In the rows, zero is written as 128.
The same turns and mirrors carry the whole set onto itself, and each row onto the other rows of its family. Which rows share a family with each named row? Give them in list order.
These 40 rows form 5 families of 8 rows each.
lub: [117 134  92 139  76 120 117 126 155 160 128 133 151 117 109 139 130 167
 145  87 108 103  96 107 153 116 112 112 100 136 148 172 136 123  94 111
 116 131]
Lasik: [124 120 134 156 133 100 141 142 139  98 104 100 131  96 121 115 152 125
 107 153 110 137 119 101 131 108 113 142 162 124 120 159 129 140 138 116
 159 140]
Pudud: [119 158 143 113 158 109  96 157 144 153 155 128 110 173 104 132 100 129
 134 106 115 123 116 146 133 135 120 141 123 126 138 132 139 114  88 122
 121 111]
lavo: [125 106 166 110 126 134 104 139  89 132 115 160 137 112 119 137 166 137
 151 105 142 112 119 112 174 131 116 105 118 126 123 126 122 111 129  95
 117 113]
Kib: [133 100 147 130 129 126 124 145 106 137 111 163 141 112 126 145 163 153
 160  90 138 124 118 111 174 128 124 101 119 135 121 126 127 114 104  91
  92 111]
Damob: [131 122 142 140 116 132 129 101 137 103 123 128 114 100  96 123 119 149
 152 150 124 154 111 150 149 153 111 146 162 132 142 126 132 129 163 166
 101 144]
Gugeg: [ 99 106 116 124 108 154 118 135 144 113 104 113 133 148 122 146 102 107
 161 132 109  84 126 103 133 152 128 168 124 141 157 135 131 144 123 148
  99 167]
Kuvi: [147 104 101 124 123 108 135 142 142 148 108 144 117 157 153 151 114 113
 122 123 109 161 120 107 133 127 146 158 118 118 135 120 166 141 111 152
 133 114]
figu: [133 150  97 150  82 112 128 129 142 162 137 121 153 128  90 153 138 155
 140 112  99  85 123 103 149 114 118 111  96 133 126 171 152 125 101 129
 116 125]
sibil: [105 127 115 147 110 132 124 119 141 124 162 143 126  95  87 134 154 128
 134 123 122 138 166 101 170 118 131 120 125 121 133 121  75 150 150 107
 138 134]
miki: [117 133 140 127 155 128 107 156 143 167 162 133 125 156 110 109  99 124
 148  94 132 140 115 148 125 125 121 132 139 133 124 119 135 119  91 119
 124 104]
tis: [106 116 112 122 108 164 104 150 153 114 114 118 130 123 108 133  76 110
 167 135 121 104 123 119 115 169 134 155 141 144 146 141 126 148 116 136
 105 164]
bofe: [120 120 138 150 119 132 105  99 109 103 134 137  99  88 107 125 116 149
 149 143 122 143  94 141 144 135 116 157 154 150 136 112 122 147 159 148
  92 124]
deva: [115 122 126 174 131 116 130 151 124 103 110 108 144  84 105 125 171 123
 127 163 112 128 110 104 125 103 136 151 146 135 122 162 115 122 140 114
 137 149]
nade: [132 133  87 126  81 113 103 121 136 166 127 129 153 124 102 144 122 157
 140 107 106 109 112  99 162 120 132 117  86 134 134 175 149 124  93 122
 115 124]
miba: [138 107 106 133 119 123 149 139 124 144 105 152 107 145 140 161 124 102
 107 122 102 145 132 117 142 113 127 156 130 134 140 127 177 144 106 166
 116 107]
rusu: [126 134 104 119  82 130 125 115 135 172 143 116 149 126 106 143 132 158
 133  99 119 108 114  97 150  95 120 102 106 138 145 166 130 122  83 129
 126 119]
Siz: [116 144 143 114 156 125 120 146 149 145 169 146 131 162  99 101 110 128
 144  91 111 127 109 147 115 131 124 140 130 119 139 118 127 117 101 143
 131 114]
Mapa: [122 111 118 154 131 124 122 119 140 131 182 144 117 123  89 138 167 122
 142 119 134 124 160 125 177 116 138 125 138 122 134 124  88 161 143 103
 134 136]
liv: [111 102 104 122 109 154 122 140 148 102 118 120 127 125 120 151  91 124
 163 142 125 105 112 105 122 171 127 159 124 136 138 129 120 157 114 141
  99 176]
Gaf: [114 136  85 116  91 127 118 121 138 149 138 128 157 131 108 128 115 165
 132 109 103  82 123 116 150 106 101 115  92 138 147 163 137 117 105 129
 119 130]
lon: [121  98 150 123 144 123 106 140 122 132 110 160 140 103 125 138 170 132
 142 107 127 111 122 114 183 120 121  98 117 124 119 150 126 112  96  93
 111  98]
Dabef: [124 123 153 132 114 136 115 116 107  97 113 135 105  96  94 128 137 176
 135 144 110 141 113 138 142 145 120 138 156 154 152 133 137 127 164 158
 104 126]
rofe: [154 103 109 108 107 121 145 149 135 147 111 130 113 160 131 147 117 104
 113 155 117 152 126 104 146 123 134 152 136 124 133 133 169 158 111 156
 137 121]
Luni: [112 132 108 168 121 127 112 132 141 127 172 147 127 101 101 155 155 124
 148 124 136 138 141 109 164 131 143 130 141 130 139 112  86 165 151  89
 140 126]
zafu: [112 111 122 132 112 156 106 156 141 104 128 106 111 124 111 143  96 104
 148 139 103  88 117 107 129 165 133 164 148 136 139 119 139 145 116 146
  97 176]
turod: [129 105 157 119 130 127 136 131  95 130  99 167 121 119 125 133 169 139
 140  76 126 125 122 117 172 123 123 105 121 105 125 140 126 109 100 101
 114 126]
Zore: [123 124 117 173 126  92 140 167 128 102 104 100 144  87 103 131 157 146
 123 146 119 154 117  92 125 114 135 133 145 127 125 150 121 142 135 117
 151 140]
ribom: [151 107 107 109 101 127 133 140 133 157  97 141 109 156 143 140 108 116
 117 126 114 146 127 136 132 122 153 139 138 121 153 122 168 143 112 161
 123 117]
Mog: [114 141 137 163 114 108 151 153 122 107  93 103 151  89 112 146 155 130
 119 141 133 132 123 104 136 116 138 136 158 127 135 177 126 139 137 117
 153 149]
durun: [116 127 108 143 124 130  97 118 142 119 173 143 133 107  77 153 160 133
 138 130 123 111 145 122 157 136 150 117 129 117 127 112  95 172 146 104
 150 139]
faziz: [123 122 145 123 131 136 113 100 120  97 123 146  94 103  90 134 129 151
 139 140 114 147  85 153 126 138 100 156 152 142 140 123 130 151 149 153
 106 128]
ged: [120 151 135 132 143 127 106 162 163 154 175 135 106 170  92 109 115 129
 142  95 108 117 125 138 134 130 126 129 153 125 144 149 137 118  97 120
 140 115]
duzis: [133 123 146 139 115 125 111 114 131  99 114 133 106  88 104 121 113 166
 152 135 118 145  84 125 132 160 107 145 152 141 137 115 131 138 156 162
  94 119]
Giruv: [111 122 119 115 105 159 127 143 158 110 122 117 140 121 113 135  96 106
 155 145 120  80 130 102 115 169 142 153 150 140 137 131 116 167 121 141
 106 153]
fimod: [119  99 155 134 131 116 122 133  99 131  95 145 134 103 127 126 155 145
 154  93 128 125 127 100 166 111 124  95 116 127 112 127 123 105 100  97
 109 117]
puni: [116 141 124 135 154 116 113 170 165 152 165 147 118 158 108 117  97 135
 138  91 117 143 119 156 119 126 122 141 131 136 145 133 135 128  99 127
 124 117]
rer: [114 121 125 171 124 105 135 150 134  98  96  94 138  94 105 133 144 122
 143 146 129 147 129  87 129 119 141 135 150 130 127 168 119 134 127 119
 153 166]
kat: [111 124  92 156 115 131  96 121 140 132 178 144 133  92  91 138 145 131
 133 126 128 126 137 124 172 124 143 124 128 123 130 136  90 166 142  89
 146 128]
rigip: [153 109 109 133 118 107 130 133 129 139 113 142  97 143 140 147 106 114
 123 128 101 165 129 110 143 125 149 158 132 136 136 124 177 139 106 168
 118 110]

The rest of the family of puni: lub, Kib, Kuvi, liv, Luni, Zore, duzis
The rest of the family of Pudud: Damob, sibil, deva, rusu, lon, zafu, ribom
The rest of the family of Gugeg: Lasik, lavo, Mapa, Gaf, Dabef, rofe, ged

The same turns and mirrors carry the whole set onto itself, and each row onto the other rows of its family. Which rows share a family with each named row? Give them in list order.
These 30 rows form 10 families of 3 rows each.
vasap: [118 161 144 138 117 109 144 140 115 140 130 116 133 146 144 129 127 119
 163 131 123 105  67 146 101 135 155  99 107 152 101]
doniv: [ 87 118 122 151  89 136 117 138 109 154 157 147 158 126 152 138 143 126
  82 131 141  90 138 120 105 139  95 131 123 104  99]
Vamo: [132 148 147 156 117 108 132 143 102 125 118 117 129 132 143 122 154 127
 142 128 120 112  72 145  99 135 193 125 120 148 107]
nede: [143 140 155 163 114 117 107 130 125 138 149 126 130 142 144 135 126  95
 142 137 136 109  80 153  95 149 177  95 102 128  99]
gaba: [ 77 116 123 178  93 161 106 152 124 140 142 140 152 126 139 142 159 109
  94 125 139 119 125 139 124 137  80 139 115 126 117]
memil: [108 125 120 171 103 143 111 157 103 164 152 133 165 130 138 135 168 123
  98 118 123 100 114 130 127 119  98 140 123  96 107]
segu: [129 147 158 102 152 162 124 112 117 102 139 134  97  87 139 111 109 125
 116 139 151 127 119 140 137 138 132 146 155 143 131]
guden: [ 96 121 124 163  93 144 122 169 132 134 156 125 160 122 156 143 151 117
 100 124 142  91 145 126 107 105 105 138 120 114  99]
kap: [134 148 165 164 115 123 111 127 115 134 121 119 120 137 138 127 128 113
 152 147 126 127  72 124 112 162 185 100 117 143 132]
Vuf: [ 96 106 119 163 111 160 113 161 115 153 158 135 159 133 149 123 165 123
 106 120 148 100 120 124 140 117  88 127 102 134 105]
zilof: [128 156 145  97 133 171 135 128  96  97 123 155 114  96 132 133  90 142
 106 133 133 127 115 134 146 139 128 116 128 121 150]
baz: [ 94 115 102 154  90 155 127 164 130 127 153 145 170 125 146 147 137 132
 105 117 136  88 134 147 126 142 100 143 126 118  98]
geki: [117 143 160 101 144 179 123 115 110 136 120 141 115  98 139 116  95 151
  94 147 143 122 123 154 130 129 117 146 160 125 133]
mesul: [ 94 102 107 178 113 152 106 154 105 135 155 129 134 136 142 143 144 121
 107 115 138 114 126 141 133 120  79 138 131  99 117]
Vam: [122 146 147 118 143 176 107 129 113 112 135 148 115 106 155 124  90 143
  84 150 156 128 137 133 125 141 120 153 155 143 145]
zezof: [ 78 128 116 179 106 132 127 148 122 153 155 120 147 151 137 143 155 108
 100 134 140  88 130 123 129 119  95 137 128 120 116]
gabud: [126 156 142 118 137 178 107 126 130 111 143 157 119 110 139 117  92 144
  94 151 146 129 131 140 143 139 128 157 151 150 150]
Siban: [130 137 155  96 139 202 121 130 112 121 118 143 106 110 134 120 102 124
 106 152 152 110 132 148 144 145 120 135 136 154 135]
fur: [ 91 107 131 168  99 155 128 144 111 127 149 133 171 145 147 142 155 145
 110 130 132  92 114 121 135 118 108 136 124 101  86]
mati: [143 146 139 105 147 168 136 124  91 116 122 135 130  97 130 133  91 136
  90 145 138 108 136 139 116 139 113 140 144 146 151]
zevu: [140 138 155 156 110 124 115 124 116 138 127 110 126 156 149 121 132 101
 127 133 129  99  66 145  88 150 166 105  98 163 122]
lal: [ 83 119 120 179 103 133 118 145 110 145 160 119 155 150 132 142 165 118
 102 135 141  99 129 130 119 110 110 152 116 116 106]
kaz: [128 141 158 159 118 127 118 152 107 137 121 131 122 138 132 123 124  96
 130 142 135 110  55 149 125 150 172  97  93 163 110]
zur: [138 150 132 108 116 172 111 119 108 112 110 161 105 106 148 124  80 130
 107 148 144 123 129 132 138 133 120 138 146 128 150]
Ton: [127 161 164 113 141 191 113 108 107  94 118 134 115 108 146 117 110 129
  97 142 149 128 120 131 154 124 129 136 141 147 131]
gad: [123 167 162 144 104 107 121 149 115 150 116 136 133 128 149 134 130 120
 150 140 133 139  66 155 112 166 166 110 113 148 114]
zup: [112 144 163 154 111 107 117 135 111 124 126 114 121 129 134 114 121 117
 159 138 102 120  71 142 110 137 171 111  99 152 113]
sezil: [124 148 158 161 126 131 121 133 119 131 129 120 116 140 152 131 133 119
 138 149 113 121  74 132 109 154 193  93 101 137 133]
Bazez: [126 155 157 119 133 177 109 126 105 115 113 143 121 111 117 136  76 150
 118 138 135 146 126 134 134 135 118 128 161 139 138]
mev: [143 148 177 171 125 121 131 138 113 145 118 133 135 125 139 122 115 111
 136 131 116 113  72 149 105 157 183 103 125 146 108]

The rest of the family of nede: segu, mesul
The rest of the family of gaba: zevu, Ton
The rest of the family of gabud: zezof, sezil
The rest of the family of guden: zur, zup
The rest of the family of Bazez: doniv, Vamo
The rest of the family of baz: vasap, zilof
The rest of the family of Vuf: Siban, kaz
The rest of the family of geki: memil, mev

The same turns and mirrors carry the whole set onto itself, and each row onto the other rows of its family. Which rows share a family with each named row? Give them in list order.
These 32 rows form 4 families of 8 rows each.
ren: [147 120  92  87 130 144 126 146 188 138 108 124 139 100 107]
Roze: [151 131  98 105 128 155 139 143 189 122 124 121 131  99 109]
vur: [ 95 122 154 133 136 119  71 159 145 144 114 148 135 111 171]
deki: [102 131 150 137 108 115  72 156 137 143 124 143 133  99 168]
denez: [142 138 121 101 143 154 145 146 187 111 106 120 153  98 119]
zolek: [107 138 162 130 126 116  87 144 133 149 141 130 115 109 168]
rokag: [155 149 103 107 142 157 145 146 175 125 108 129 151  94 126]
toz: [100 128 152 136 109 114  69 154 139 141 122 142 135  99 165]
beke: [160 145 113 106 130 150 161 150 180 127 120 128 133  97 138]
zadim: [149 128 105 103 126 152 141 143 193 119 125 119 129 101 109]
gapem: [ 93 133 168 127 135 118  76 140 137 138 130 125 130 109 155]
kepi: [110 118 130 133 110 120  71 169 138 148 137 133 135 103 180]
kis: [113 148 142 135 132 121  78 142 122 156 134 135 125 104 165]
Guma: [146 127 101 103 128 154 139 142 192 118 122 121 132 101 107]
pigaf: [150 114 105  86 118 135 140 150 196 136 121 123 122 105 116]
Pup: [101 128 142 135 138 119  69 159 139 150 114 151 137 109 173]
gozab: [141 113 107  84 125 140 130 146 197 130 111 119 133 104 106]
Vez: [ 99 144 148 132 142 126  66 138 127 145 124 130 141 104 151]
Tifuf: [ 99 123 154 133 131 115  77 161 144 147 120 149 126 112 178]
karil: [ 93 111 141 127 118 122  63 166 145 135 128 127 147 106 167]
pemob: [100 112 146 129 109 117  72 169 146 138 138 128 135 107 176]
suzug: [104 133 147 137 110 116  68 155 134 144 123 144 136  98 166]
san: [151 130 102 105 125 152 143 144 191 122 126 122 127 100 113]
maz: [146 134 131 100 132 148 160 151 191 114 116 121 136 100 130]
pulem: [146 133  95 101 140 160 142 146 191 133 114 120 116 110 128]
zud: [136 127 103  97 143 162 140 145 197 125 107 116 124 111 121]
bugu: [ 99 131 149 136 113 116  65 155 136 142 120 143 139  99 162]
Tar: [104 120 126 133 118 124  61 167 135 144 129 132 147 102 171]
zat: [142 130  93 101 145 164 137 145 191 130 109 118 125 109 122]
zus: [156 123  89  89 122 139 134 149 186 145 118 127 127 101 115]
gadif: [141 126 105  99 138 159 145 147 197 127 114 116 115 112 127]
vude: [105 127 144 136 133 116  76 161 138 153 119 154 129 111 179]

The rest of the family of toz: Roze, deki, zadim, Guma, suzug, san, bugu
The rest of the family of gozab: ren, kepi, pigaf, karil, pemob, Tar, zus

